Here is a table of points, one per row:
[-0.3 -1.4  0.1 -0.1  0.3 -1.9  0.1  0.5 -0.7  1.9  0.4 -0.5 -0.4  0.8
 -1.6 -1.   1.9 -1.4 -0.1 -0.4 -1.6 -0.2  0.3  1.6]
[ 1.6 -1.1 -0.9 -0.2 -2.  -1.   0.4  1.  -0.1  0.2 -1.1  0.4  1.3  0.1
  2.  -2.  -1.1 -0.2 -1.3  1.3 -1.4  1.1  0.5 -0.1]
[-0.5  1.1  1.2 -1.1 -1.3  0.1  1.9 -0.8  0.   1.1  0.4 -0.4  1.5 -1.5
 -0.2 -0.7  1.4  0.5 -0.8  0.5 -1.1 -0.4 -1.2 -0.2]
[ 0.2  0.2  1.3 -1.4  1.1 -0.6 -0.5  0.2  0.9 -0.3 -0.9  1.3 -0.7  1.3
  0.3 -0.5 -0.2 -0.2  0.  -0.1 -0.9 -0.8  1.8  1.4]
[ 1.3 -0.3 -0.4  1.4  0.3  0.2 -0.2  0.7  0.7  0.1  0.3  0.1 -0.8  0.2
  2.1  1.   1.  -0.6 -1.4  0.7 -0.7  1.4 -0.4  0. ]
[-0.7 -1.  -0.5  0.7 -0.5  1.1  0.  -2.  -2.4 -1.8  1.2 -0.1  2.1  0.6
  0.9 -1.2 -1.1  1.7 -0.5 -0.3  1.5  1.1  0.7 -1.9]
[-1.2 -0.5  0.8 -1.3 -0.5  0.6 -0.6  0.7  0.4 -2.  -1.3  0.8 -1.4 -0.3
 -0.8  0.1  0.2  0.3  0.1  0.3  0.7 -1.2  1.3  1.6]
[ 0.6 -0.8  0.   0.2  0.7 -0.8  0.2  1.6  0.5  0.1  0.6  0.9  1.1  0.3
  2.   0.3 -0.1 -0.4 -1.4  0.4 -0.7  0.8  1.9 -0.5]
[ 0.3  0.2 -0.1 -0.9  0.8 -0.1 -1.7  1.4  0.8  0.4 -0.5 -0.2 -1.3  0.6
 -0.7 -1.1  0.  -1.2  0.9  0.5 -0.9 -0.8 -0.4  0.7]
[-0.6  0.9 -1.  -0.4  0.2  1.5 -1.2 -0.1  0.7  0.4  0.1  0.5 -1.   1.1
 -1.4 -0.7  1.2  0.2  1.3 -0.1 -1.3  0.2 -1.8  1.7]
[-0.3 -0.8  1.9  0.1 -0.6 -1.1  1.  -0.1 -0.1  1.3 -0.3  0.1  0.2 -0.4
 -0.7 -0.3  1.6 -0.7 -2.3  0.1 -1.5  0.7  0.2  0.4]
[-0.5  0.8 -0.7 -2.3  1.1  0.7  0.5 -0.4 -0.2 -0.4  0.5  0.9  0.7 -1.5
  1.  -1.9 -0.4  1.4 -0.3  1.7 -1.3 -1.9 -2.  -0.9]
[-0.4  0.1  1.4  1.8  1.1 -1.2  0.1  0.1 -0.8  1.   1.6  0.3  0.1 -0.1
  1.   0.8  0.3  0.4  1.3  0.5  0.5 -0.7  1.2  1.1]
[-1.2  0.4  1.3  1.5  1.2  0.  -0.1  0.6  0.1 -0.7  1.8 -0.3 -0.1 -0.2
  1.8  1.  -1.6  1.4  0.7 -0.2  1.4 -0.3 -0.6  0.4]
[-0.2 -0.2 -0.1  0.8 -1.2  1.3  0.2 -1.9 -1.8  0.6  0.6 -0.3  1.7  0.8
  2.4 -0.8 -1.7 -0.5 -0.2  0.2  1.7  0.7 -0.2 -0.7]
[-0.8  0.7  0.8  1.4  0.5 -0.8  0.8  1.  -0.5  1.   2.1  1.4  0.5 -1.1
 -0.1  1.9 -0.6  0.3  1.2 -0.5  1.4  0.1  0.   0.9]
[ 0.9  0.6  0.7  1.6  0.7 -0.6 -0.6  0.5 -1.8  1.4 -0.1 -0.2  0.2  0.
 -1.5  0.4 -1.4  0.2  1.1 -1.   1.3  0.3 -0.1 -2.2]
[ 0.   0.6  0.7  1.9 -0.1  1.   0.4  0.6 -1.4  0.6 -0.4 -1.3  1.1  1.5
 -0.3  0.8 -0.2  0.2  0.1 -0.1  1.7  0.3  1.2 -1.2]
[-0.4  1.3 -1.2  0.1  0.9 -0.3  1.  -0.9  0.   2.1  0.2 -0.1 -1.5 -0.8
 -1.3  1.   0.6 -0.3  1.1 -1.1  0.1  2.  -1.2  0.4]
[ 0.4 -2.4 -1.   0.4 -1.6  1.5 -1.   0.3  0.4 -1.6  0.   0.8  2.2 -0.5
  1.1 -0.3 -0.1  1.3 -1.2  0.7 -0.3  0.5  0.7  0.9]
[-0.6  1.   0.9 -1.2 -1.9  0.   1.2 -0.9  0.2  1.2  1.4 -0.3  0.6 -1.9
 -0.3 -0.3  0.5  0.6 -1.1  1.4 -0.6 -0.6  0.   0.5]
[-0.3  0.  -0.6 -0.7 -1.5 -0.4  0.8 -0.9  0.   0.6  0.8 -0.5  0.8 -3.
 -0.4 -2.   0.   1.4 -0.5  0.2 -0.9  0.4 -0.9 -0.8]
[-0.3 -0.2  0.6 -1.1 -0.1 -0.4 -1.2  0.6  0.2 -0.5 -0.4  1.2 -1.5  0.2
 -0.2 -0.4 -0.4  0.8  0.5  1.   0.4 -1.2  1.   1.2]
[ 0.4 -0.7  0.7 -2.1 -0.3 -2.  -0.3  1.8 -0.1  0.6  0.9  0.5  0.4  0.
 -1.5  0.2  1.2 -1.  -0.5  0.   0.1 -0.8  0.6  1.3]
[ 1.1  0.6 -0.6  1.5  0.7 -1.3 -0.4  1.1 -0.7  0.4 -0.7 -1.8  0.   1.
 -0.5  0.  -1.3 -0.4 -0.3 -2.3  1.8  1.1 -0.1 -1.9]
[ 0.9 -1.   1.5 -0.8 -1.5 -0.3 -0.1  0.1  1.  -0.9 -1.3 -0.3  0.5  0.6
  0.   1.2  0.5  0.  -0.9 -0.1  0.2 -1.3  1.8  1. ]
[ 0.   0.9 -1.   1.5 -0.4 -0.3  0.8  0.1  0.8 -0.2 -0.5  0.6 -0.7  0.8
  0.5  1.3  1.8 -0.1 -0.6  0.3 -1.   0.8 -1.5 -0.9]
[-0.7  0.1 -1.8 -0.9 -0.8  1.9 -0.2 -0.6  0.6 -0.1 -0.4  2.  -0.1 -1.5
  0.9 -1.8 -0.6  0.9 -1.4  1.3 -0.4  0.6 -1.6 -1. ]
[ 0.4  1.3 -1.9  0.8  0.2  0.  -0.9 -1.7 -0.2  1.3 -0.3 -1.1 -0.5  1.1
 -1.1  1.  -1.4 -1.9  0.1 -0.8 -0.4  1.5  0.  -1. ]
[-1.5 -1.   0.1 -1.2 -0.5  0.2 -1.9  0.1  0.4 -0.9 -0.4  1.4 -0.7 -1.1
 -1.7  0.4 -0.2 -0.7  1.2  0.1  1.1 -1.1  0.6  1.4]
[-1.6 -0.4  0.3  0.2  0.5  0.2  1.3  0.9 -0.2 -0.5  2.2 -0.1  0.2 -1.2
  1.2  1.3  0.   1.2  2.2  0.5  1.   1.   1.1  0.4]
[ 1.4  1.3 -1.3  0.3 -0.5  0.9  1.3 -3.4 -1.7  0.9 -0.7 -1.7 -0.9 -1.4
 -0.9  0.1 -0.7  0.2 -1.6 -1.5  1.5 -0.4 -0.6 -0.4]
[-1.   1.   1.7  0.8  0.6  0.5  0.9 -0.1 -1.2  0.3  0.5 -0.9  0.6  0.1
 -0.3 -0.2  0.  -0.8  1.3 -0.6  2.5 -0.3  0.7  0. ]
[-0.2  0.3  0.8 -0.8  1.3  1.5 -0.6  0.   0.4 -1.5  1.5  0.2 -1.1  0.8
 -0.7 -0.3  1.1 -0.2 -0.4  0.9 -0.9  0.3 -1.3  0.6]
[-1.4  0.9  0.4  0.5 -0.4  1.7 -0.6 -1.  -1.9 -2.3  0.1  0.3  2.4 -0.5
 -0.1 -1.4 -0.8  1.   0.7 -0.5  0.2  0.   0.8 -0.3]
[ 0.  -0.5  1.1 -0.6  1.   0.4 -0.3  0.5  0.9 -1.  -0.3 -0.2 -0.8  0.7
  0.8 -1.4  1.5 -0.2  0.2  0.3 -0.9  0.3 -0.3  0.3]
[-1.2 -0.5  2.   0.2 -1.1  0.4  1.1  0.1 -0.7 -1.9  0.6 -0.3  1.1 -0.8
 -0.5  0.3  0.   0.3  1.7 -0.3  0.6 -0.3 -0.1  2. ]
[-1.7  0.3  1.8 -0.5  1.3  1.2 -1.   0.7 -0.2 -0.9  0.6  0.6 -0.4 -0.4
  3.4  0.6 -0.8  1.6  2.   0.1  0.2 -0.1 -0.3  0.4]
[-1.2 -0.2  0.7 -0.2 -0.4 -0.5 -0.6  0.7  0.6 -1.4 -0.5  1.1 -1.2  0.4
  0.2  0.  -0.8  0.   0.5 -0.4  0.6 -2.1 -0.1  1.5]
[-0.2  0.4  0.5 -1.   1.   1.1  1.2 -1.5  0.5 -0.6 -0.2  1.3  0.5 -1.1
  1.  -0.8 -0.6  0.7  0.1  1.1 -2.5 -1.  -0.7 -0.6]
[ 0.  -0.2 -1.   0.8  1.8  0.3  0.5 -0.7  2.5 -0.6  0.5  0.7  0.2  0.4
 -0.1  1.5  0.4  0.9 -0.2  1.1 -0.2  0.4 -1.5 -0.9]
There is one direction along which these points spread out most. Take the direction at right angles to it along which they spread out most. Then take the direction at right angles to both along which they spread out most. Go by this last direction. How many in every 100 of the points above lie lower along it than each point below? Answers are rounded to whole numbers. More than half of the points above lie lower than the first one.
[ 0.  -0.6 -0.5 -1.4  0.6  0.2 -0.5  2.   0.5 -0.2  0.3  0.2 -2.2  1.2
 -0.7 -1.2 -0.1 -0.6  0.6  0.  -1.1 -1.2 -0.5  1.2] 71
[ 1.4 -1.1 -0.3 -0.4 -1.5 -1.1 -0.5  0.9  1.2  0.5 -0.8  0.6 -0.4  1.2
 -0.8 -0.4  0.5 -1.6 -0.2  0.2 -0.7  0.1  1.1 -0.3] 93
[ 1.1  1.3 -1.3  0.6  2.1  0.1 -1.   0.6 -0.9  1.4 -0.4 -1.9 -0.5  1.7
 -1.  -0.4 -1.1 -0.3 -0.1 -2.4  0.7  0.7  0.6 -1.1] 93
[ 1.3 -0.8 -1.1 -1.1 -1.5 -1.8 -1.2  0.8  1.   0.4 -1.5  0.8  0.6  1.2
 -0.4  0.6  1.7 -1.3  0.4 -0.2 -0.3 -0.2 -0.1 -0.7] 93
[ 0.8  1.1 -0.5  1.6  0.2 -0.3  0.4  0.1  1.1 -0.2  0.2  0.7 -0.5  0.7
  0.6  0.5  1.1 -0.3 -0.6  0.2 -0.3  0.9  0.3 -0.4] 83
[ 0.4 -1.3 -0.7 -0.5 -1.5 -1.7 -1.   0.1  1.3  0.5 -1.1 -0.2  0.1  0.6
 -0.8 -0.3  1.7 -2.  -0.9 -0.1  0.1  0.3  0.8  0.1] 93
[ 0.3 -2.3  0.2  0.  -2.1 -1.2 -1.3  0.1  1.2 -0.5 -1.5  0.  -0.3 -0.8
 -0.6  1.4 -0.5 -0.8  0.5  0.  -0.3 -0.8  1.  -0.3] 61
[ 1.4  1.  -0.8  1.   0.4  0.5 -1.2 -0.1 -0.4  1.1 -1.5 -2.5 -0.8  1.7
 -1.5  0.2 -1.3 -0.4  0.3 -0.9  0.3  1.5  0.  -2.7] 95
[ 0.2  1.2 -1.7  1.4 -0.2 -1.3  0.4 -0.1 -0.1 -0.3 -0.4 -1.3 -1.   1.2
  0.   2.   0.  -0.2  0.3 -0.5 -1.2  1.  -0.9  0.1] 90
[-0.5 -0.6  0.8  0.8  1.7  0.7  0.4  0.4 -2.  -1.1  0.9 -0.4  0.9 -0.4
 -1.   0.7  0.2  0.6  2.1 -1.   2.9  0.9 -0.3 -0.8] 15
[-0.3  1.8 -0.9  0.4  1.1 -0.4  1.7 -1.9 -0.8  1.6 -1.2 -1.6  0.  -1.
 -1.4  1.2 -1.8  0.6 -2.  -0.8  0.9 -1.  -1.1  0. ] 88
